Each named move below is a turn or a mirror, shown by a few rows before and after it. Which moves, in which order, take the first row of each later pair to the second? The first pair is answered.
timep (before -> after):
[  7.0 -13.2 -23.0 -12.4  14.7  -1.1 -13.3 -19.3 -16.1  34.1  -1.4 -12.8
  20.5  -2.4 -28.3]  ->  [  7.4 -15.7 -22.2 -11.3  14.8  -5.6 -14.2 -18.8 -16.0  35.1   4.3 -11.8
  20.5  -3.5 -30.2]
[-4.9  3.4 -3.3  4.2 -0.3 -4.4  3.5  4.7 15.5  1.1 10.7 -4.9  7.5 11.4
  4.6]  ->  [-13.2   6.9   0.3  13.9  -0.3  -3.8   6.9   3.9  -4.4   1.8  13.8   7.5
   6.0   1.5  -2.4]
[  8.0   0.3   3.2 -23.8  21.5  -3.9 -22.1  13.8  36.9   0.3   6.8   5.9
  -2.6   9.6   6.8]  ->  [ -7.5   8.2   7.2   0.2  18.5   1.2 -12.6  13.4 -12.2  -4.5   3.2  39.3
 -11.0  -5.4 -14.4]
vomov (before -> after):
[ -9.1  -0.9   6.9 -35.5  -2.2 -12.8  -6.9   4.4  21.6   8.2   8.8 -16.9
 -10.3  -3.6   4.3]  ->  [-10.2   2.1   8.8 -32.5  -3.0 -10.8  -0.9  -1.6  14.3  10.3  15.2 -22.5
  -3.0  -6.8  10.7]
[ -3.7   3.8  -3.5   0.7   5.1  -5.5  -1.8  10.3  10.7 -13.3  -6.0   1.9
 -10.5  -7.5   1.5]  ->  [-13.6  11.7   3.1   5.1   9.5  -0.8  11.6   3.1   1.0  -6.5   0.2  -5.6
  -3.3  -7.9  11.7]
[  2.0  -5.8  -5.7 -20.6   6.7 -14.0 -16.5  21.7  42.7   9.1  -2.1   6.4
   6.3  15.0  -5.8]  ->  [-21.9  13.1   4.7  -9.1  10.1  -6.1   7.5  -8.5  11.6  23.5  20.9 -11.6
  27.8   6.1  21.6]
nev (before -> after):
[ 15.2   5.5  -2.5 -10.4  -2.2  -8.7  -6.2 -15.4  -5.1  31.2   2.3  -7.9
   8.6  31.0  -7.0]  ->  [ 18.1   4.1  -4.7 -13.2 -13.4  -7.9  -7.9  -6.4  22.6  13.2  -4.1  -5.6
  -4.2  35.5  -5.7]
[  6.5  -6.3  -3.8   2.4 -27.0   5.5   1.5  -7.8  -3.1  -5.2  -5.5   5.3
  -1.9   8.3 -10.3]  ->  [  4.9  -8.0  -4.2   3.7 -20.4   4.6   0.3 -11.6 -17.7   6.7  -2.8   4.8
   3.7   4.4 -12.0]
[ 10.0 -12.3 -16.5 -21.7  10.2  -7.5  -2.4 -18.9   1.6  10.9   1.0   5.9
  31.5   7.6   9.0]  ->  [ 13.9 -11.3 -18.3 -20.4  -3.6  -4.6  -0.3  -9.9  23.2 -12.6  -8.4  10.7
  15.0  10.3  12.3]
[-21.1  22.3  -5.2   9.6   0.6   1.8  12.8  -0.7  18.8  -6.5  24.1  10.9
   6.4   5.1   4.3]  ->  [-13.1  11.9   1.5  12.2   2.4   4.8   0.7  15.4  15.3 -20.1  -2.1  28.2
 -21.6   1.7 -12.5]
tem (before -> after):
[-11.9  -1.5  -4.5  12.0  -4.3  15.3  13.2  -1.0 -18.0  -7.0   1.6   8.0
   5.9   7.2  -6.3]  ->  [ -5.9  -2.4  -4.5  12.8  -9.2  17.8  14.6  -4.4 -16.6  -4.8   3.0   1.3
   4.4  10.1   2.1]
[  3.4  -0.3  12.7  13.6  -3.9  10.9   2.8 -27.7 -24.2   1.1  10.3   7.5
  -0.3 -10.3  -7.0]  ->  [  6.0   0.2  13.3  10.5  -3.6  10.7   1.5 -25.6 -27.4  -0.3   6.0   2.7
  -1.5 -15.1  -6.6]
[-22.7  11.5   0.3  -1.3  36.2  -3.7   9.7   1.0 -20.8   7.8  12.2   2.0
   9.9 -13.5   7.5]  ->  [-23.9  14.3  -2.6  -0.3  33.6  -3.2  10.9  -1.3 -20.7   7.3  16.5   3.7
  16.6 -10.8   9.6]
[-27.8  13.6   2.1   8.3  -2.3  17.4   8.2   0.9  20.8 -20.3  16.5  11.6
  17.0  18.9 -10.8]  ->  [-24.0  15.8   5.4   6.5 -11.8  18.5  10.7 -12.0  19.4 -18.0  12.9  -5.2
  21.6  21.7   1.6]

Between the rows of a pair lie 2 to 3 moves.
[ 18.0  17.4  -7.6   2.7   6.4   4.5  22.2 -27.0  17.1   8.3  19.2 -35.4
   5.6  13.4  14.0]  ->  [ 10.5   1.9 -11.8   9.5  22.8   0.4   8.8 -13.1 -28.4  23.0  18.0   9.7
   6.4   0.5 -35.6]
timep, vomov, nev
[-19.2  11.5  18.5  15.0   0.8  14.1  20.7  -7.7 -23.0 -18.8 -13.2   0.0
 -21.2 -22.3  14.0]  ->  [ -4.3  -1.9  17.3  -8.7  21.7   5.7   8.3 -15.7 -30.1  10.5 -12.2 -22.9
  -4.0 -22.3  23.3]
timep, nev, nev
[ 17.5 -19.0   7.2  -6.2   6.8 -10.3 -10.2  -3.5 -20.8   3.8 -27.4   3.7
 -19.7 -22.6 -15.5]  ->  [ 22.5 -22.0   1.2 -22.6  11.8 -18.7 -12.3  -8.4   2.5  22.4 -13.5 -20.1
   5.7  -6.8  -1.5]
timep, nev, vomov
[ 13.7  -2.6   5.4  -8.1 -10.2  10.8   2.5 -21.1   0.5   3.6  -0.7 -26.4
  10.4   0.6  19.4]  ->  [ 21.0 -16.7  -0.6  -0.8 -12.5   6.8 -15.7   2.4  -8.0 -10.1 -19.7  14.0
 -15.6  -4.0 -15.6]
timep, vomov
[ -4.6  -8.9 -20.2  -4.5   1.0   0.7 -10.0  10.0  25.9  -3.8  23.6   4.3
  15.9   2.7  -8.7]  ->  [  9.0 -17.2 -19.6  -9.8  -2.7   0.5 -17.6   7.7  34.5  -9.9   7.7  -5.2
   8.8   3.2  -2.4]
vomov, tem, vomov
[-2.6 12.6 -3.0 -8.5 15.4 -4.7 11.5 17.4 30.3 -7.7 12.9 -5.7  2.6 -8.1
 13.0]  ->  [ -5.9  14.7   4.3  -4.1  24.5  -5.4  12.4   4.8  10.2   1.0   6.2 -15.9
   2.7 -15.1  22.9]
nev, vomov, timep
[-28.1   3.4  32.4  34.2  20.5  -2.0  23.3  -1.9 -40.9 -19.8 -26.1 -10.2
 -21.2 -30.6  20.1]  ->  [  2.2 -30.4  24.9  -7.2  48.3 -18.6 -11.8   6.3 -42.7  25.8 -28.2 -14.6
  -6.5 -33.0  -0.3]
vomov, timep, nev
[-11.3   3.6   4.9  12.7  -1.6  12.4  15.2 -12.5 -10.2  -6.0  -3.2   6.2
  -2.7  -9.1   5.2]  ->  [-11.5   8.8  -3.0   6.4  -6.0   8.5  14.1 -10.9  12.9  -1.9  12.8  -0.6
  12.0   3.7   8.5]
vomov, nev, nev
[ -7.7  -2.3   1.3  -2.9   3.6  -7.6   9.8 -14.1 -16.4  13.1   3.3 -26.7
  21.3  -1.5  12.3]  ->  [  6.1 -16.8  -7.7 -12.3  12.3 -15.3 -11.7  20.9   6.3  -1.4 -17.6   5.0
  -5.1   2.0 -15.9]
tem, vomov, tem
[  9.8  -0.9  28.2  -0.9 -24.1  16.7  -4.3 -15.5  17.3 -25.2 -15.4 -30.0
 -23.8   6.8  31.1]  ->  [-19.9   9.8  28.6  20.2  -1.3  16.2   5.3 -19.5 -50.9   4.5  12.0   0.9
  -1.1 -15.6  11.4]
timep, tem, nev
[ 19.0  -8.2  -4.3 -33.4   4.2  -1.4 -11.3 -13.3   6.7  27.2  12.1 -32.2
  19.9  17.0  11.0]  ->  [ 28.0 -14.3  -2.0 -34.3  -1.5  -0.9 -22.7  11.3  34.0  -5.4 -13.5 -19.0
 -14.1  14.6   0.4]
nev, tem
[ -2.3  -5.3  -0.6 -25.3  19.0  -4.8 -22.6  26.4  17.6   3.7   6.8  -0.7
   4.2   0.9   3.6]  ->  [ -1.8  -6.8  -0.1 -20.4  18.3  -4.5 -21.8  31.7   4.8   2.0   6.1  17.4
  -0.5  -2.5 -10.3]
vomov, timep, vomov
[ 29.0  -4.8  -2.9 -13.7 -19.8  -1.2  -4.7   6.9  -0.2   6.5  -9.7   8.0
  -2.6   3.9 -33.5]  ->  [ 25.2   6.0   3.9 -13.5 -30.9   6.2   9.9  -2.6  21.5  -7.1  -8.0 -12.3
  -2.4   8.2  -1.5]
vomov, timep, nev
[ 10.2 -11.5  -9.1   9.1 -21.8   8.2 -10.9  -2.5  -6.5   4.2   5.1  16.9
   4.4  18.7 -19.8]  ->  [ 16.8 -12.9  -6.1  -1.7 -24.5   8.9 -11.5  -8.9  10.6   7.5   0.3  -3.6
   8.5  18.1  -5.5]
timep, tem
[  1.1   2.2  15.0 -20.3  39.4 -17.6 -30.2  19.9  -7.7  14.6  11.6  23.9
  -3.4 -13.0 -27.2]  ->  [-17.6  32.9  14.7 -10.9  16.9 -13.4  -0.8   9.5  39.4  -0.5  43.7 -12.4
  21.8   2.6  13.2]
vomov, nev
[ 29.0  13.7  -4.6   3.1 -11.2   5.8  21.6  -1.6   5.9 -16.5  -7.3 -25.2
 -15.7  12.9  27.9]  ->  [ 33.9  -5.2  -4.1  -2.9  10.7   2.1   0.9  20.1  -7.6  -9.3 -23.5   1.1
 -35.3   0.5  -2.9]
nev, timep, tem
[-10.9  11.1  -8.5   8.1   3.4  -8.6  -1.8   2.7  -1.5   0.9  12.5  29.5
  -0.3   1.6 -22.6]  ->  [  6.8  11.4  -6.3  -1.4 -14.4  -5.4   2.1 -23.1  15.6   4.8  13.1 -18.9
  15.6  16.3   9.5]
tem, timep, tem
[  7.0   0.0  15.3  -3.7  -5.4  28.0   2.1 -26.8 -20.6  -9.2   0.8 -11.3
  -8.1 -18.1  14.9]  ->  [ 15.0  -8.2  14.3  -3.6  -9.8  29.7 -11.3 -12.5 -15.7 -21.6 -14.2   9.6
 -24.8 -13.9  -4.7]
timep, vomov, timep
[ -6.0   7.7 -20.7  -9.3   6.6  -7.4   0.5   3.4  18.4  22.3  34.4   0.0
  29.4   9.2   1.9]  ->  [ 10.2 -12.9 -24.7  -6.9  -6.0  -6.4 -19.5  17.3  19.9   5.0   9.2  23.4
   6.9   9.9 -27.6]
timep, tem, vomov
[ -1.4  -6.9  -1.0  -0.7  -4.1  -8.1  -8.1  12.4   3.2 -11.5   6.0  29.6
  -7.4  -7.5  -0.1]  ->  [  4.0  -8.5   4.9  -4.8  -4.2  -6.4  -6.0   8.3  14.4 -15.1  -2.0  14.1
 -17.4  -7.8  13.1]
vomov, timep, nev
[  3.0   7.4 -18.0 -11.7   7.5  -2.3   6.3   4.3  17.9  25.6  15.7 -16.2
  29.8  -8.7  17.9]  ->  [ 16.1  -4.3 -11.2 -12.0   0.0   2.6   0.3  14.6  36.6  -4.6 -18.3 -13.6
 -11.0 -10.6  12.9]
tem, nev
[ 25.2 -14.2  -6.7   5.0 -16.1   2.8 -16.2  -6.3   8.7  -1.7 -25.0 -11.1
  -8.8   4.7 -15.1]  ->  [ 16.2  -1.6   1.3   6.3 -15.0   5.3  -1.7 -22.9   4.4   9.2 -11.0 -34.7
   6.1   5.3   8.7]
timep, vomov, timep
[ -2.1   4.7  -6.7  -1.4  16.8  -7.4 -11.4  25.5  -4.0  -2.0   0.0  42.0
 -12.3  -8.9 -28.6]  ->  [  3.5   1.9 -17.9 -15.7  18.9 -13.9 -16.7  20.6  20.9  16.5  20.5  20.7
  14.2   4.7 -20.6]
nev, vomov, timep
[ -5.2  -2.7   9.2 -24.1  45.2 -21.4 -13.4   9.9   9.6  27.9  13.0 -14.2
  11.9  -4.6  15.1]  ->  [ -1.5   4.1   6.4  -1.7  16.5  -8.2 -15.2  30.2  37.0 -29.1  -8.7  14.0
 -31.7  -2.3   3.1]
timep, nev, nev
[  4.9 -11.0  -0.7 -13.8 -11.5 -10.3  13.5 -23.9  -2.0  12.3 -11.9 -34.2
  34.6  16.1  15.6]  ->  [-19.0  11.3  -0.3  20.7 -31.7   0.8  31.0 -17.7 -12.8 -16.4  -5.7  -4.0
  19.1  14.6   6.3]
timep, nev, timep
[  2.8   3.5  -6.6  -9.0   3.7   6.8  14.9 -17.7   1.7   1.9 -13.4 -28.0
  15.6  -1.3  28.2]  ->  [  5.4   5.1  -6.4  -4.7   0.4   8.5  14.1 -14.6   4.1 -11.5 -25.4 -19.5
  -5.3  -5.1  25.3]
nev, vomov
[  0.4  17.9  23.1   9.2  25.2  -4.7  31.5  -1.3  -2.8  10.9  24.5 -18.3
  21.0  -3.5  23.1]  ->  [ 10.6  -4.6  17.4  -1.9  40.7 -11.7   9.1  13.1 -23.9  30.0  16.8   5.3
  16.7 -11.2  -4.8]
vomov, nev, vomov
[ 13.8  -6.4 -16.7  30.9 -59.1  12.7   1.8 -19.0 -24.7 -21.3  -5.1  23.7
  -2.2   8.4 -28.9]  ->  [ 17.8 -13.1 -22.7  24.0 -54.2  14.9  -9.9 -14.3 -28.1  -5.3  -0.9  26.0
   4.5  12.9 -41.3]
nev, vomov
